(in the rows, 128 means zero)
Each named move below is a turn or a mirror, shown by a few rows before and after it. Which moves, in which order, take the first row of each later pair to the second? The first pair is answered.
Kovib:
[155 117 154  75 107 112 163 103 171 141] -> [155 101 151  85  82 108 173 125 155 117]
[142 119 133 100 149 130 153 134 143 106] -> [141 118 133 103 146 128 152 134 141 102]
[138 156 142 100 151 116 122 115 164 152] -> [143 116 133 126  91 113 143 164 122  96]
[120  63 167 160 161 136 169 119 128 100] -> [117  81 173 148 186 139 160 100 148 123]
kir:
[156 146 121 117 134 115 131 106 131 171] -> [151 152  98 117 132 124 128 112 124 170]
[139 134 108 114 185 124 139 137 180 100] -> [129 134 155 142 185 119 126  95 176 131]
[138 122 107 116 126 151 146 155 112 102] -> [150 113 163 119 130 129 155 131 126 107]
[ 88 118 137 173 110 152 130 133  93 107] -> [101 108 118 146 111 150 147 161 110  80]
dad:
[139 140  92 155 132 131 134 131 125 101] -> [158 160 122 122 136 115 136 103 143 129]
[113 171  76 128 133 143 105 109  93 152] -> [118 148 121  71 162 142 127  89 130 155]
[132  97 160 129 131 118 145 141 143  92] -> [141 130 131 173 100 108 126 148 118 103]
[111 107 168 117  99 145 130 101 106 143] -> [101  99 150 136  97 153 127 115  94 130]

Between the rows of a pair lie two moves.
[114 132  96 111 135 132 121 115 132 155] -> [135 133 111 103 105 114 131 117 125 154] | Kovib then dad
[133 114 149 135 119 116 131 132 140 106] -> [111 139 133 144 133 134 104 111 131 141] | Kovib then kir
[125 157 135  55 109 141  96  91 112 178] -> [103 156  82 120  88 159  82 131  74 151] | dad then dad
[122 131 108 183 147 139 123 140 131 108] -> [138 120 144 177 149 120 137 134 149 106] | kir then kir
[131 119 124 105 138 152 131 127 114 114] -> [129 120 145 115 137 149 124 109 111 130] | kir then kir
[136 154 106 183 137 117 117 174 128 113] -> [165 155 152 145 146  89 137 159 160 121] | kir then dad
[120 127 107 156 117 132 111 127 131 130] -> [112 102 123 133 140 139 126 125 145 117] | dad then dad
[131  91 130 136 116 110 149 155 128 111] -> [141 123 128 154  97  97 130 141 112 144] | dad then kir
[116 128  93 130 100 129 144 160  99  98] -> [117 118 175 158 105 113 142 110 103 129] | kir then kir
[122 146  92 127 132 121 113 107 128 111] -> [135 136 137 127 138 102 120  88 145 117] | kir then kir
[132 137  69 131 125 128 107 119 111 165] -> [151 118 116  77 134 114 128 101 137 168] | Kovib then dad
[160 164 122 159 124 114 104 107 143 143] -> [141  93 146 132 128 134 144 136 150  78] | dad then Kovib
[ 98 127  98  97 149 169 117 108 123 156] -> [130 119  90  70 144 145 146 142 148 118] | dad then kir
[124  98 167 184 154 110 144 139 154  79] -> [ 93 117  96 192 149 144 116 157 121  84] | kir then kir
[169 145 147 135  92 109 118 119 112 140] -> [152 110 157  79 131 137 135 113 136 126] | kir then dad
[155 138 132 157 136  80 136 120 154 108] -> [120 132 146 182 146 102 121  98 134 125] | dad then kir
[132 158 107 128  99 133 115 120 116 126] -> [149 145 147 122 105 113 134 110 140 119] | kir then kir
[176 141  98 138  63 101 152 181 105 116] -> [150 140 193 130  91 108 134  91 107 189] | dad then kir
[108 155 108 163 128 121 123 129 104 165] -> [ 96 144 115 113 151 139 129 113 120 172] | dad then kir
[139 160 111 156 147 123 105 127 142 142] -> [157 133 119 158 122 113 128 155 137 105] | Kovib then kir
[129 145 141 132 132 120 134 122 123 143] -> [120 138 126 148 129 129 132 134 117 129] | dad then dad
[137 134 132 191 152 147 119 107 187 107] -> [140 133 142 179 156 141 124  99 193 114] | dad then dad
[145 158 136 134 122 111 127 115 144 154] -> [104 116 152 137 149 144 132 110 141 131] | dad then kir
[126 156  87 119 108 145 130 179 131 139] -> [140 124 123 131 113 126 156 192 148 104] | kir then dad
[101 102 142 130 104 164 106 117  92 113] -> [111 130 128  84 159 166 106 105 138 135] | kir then Kovib
[157  96 172  95 130 120 171 121 151 102] -> [129 105 106 169 111 144 143 160 108  76] | Kovib then dad
[ 77 109 143 156 120 148 126 118 103 130] -> [ 84 132 109 108 164 157 125 116 142 141] | kir then Kovib
[123 161 109 174 145 130 114 120 119 153] -> [109 151 111 128 170 147 119 111 132 158] | dad then kir
[131 103 110 166  86 136 123 127  90 128] -> [134 138  64 110 138 147 119 127 130 145] | Kovib then kir
[133 139 179 147 122 130 143  90 130 159] -> [140 140  83 100 119 148 160 161 136 108] | kir then kir
[162 139 157 110 143 100 151 118 158 133] -> [150 112 138 141 110 107 155 158 126  89] | Kovib then dad
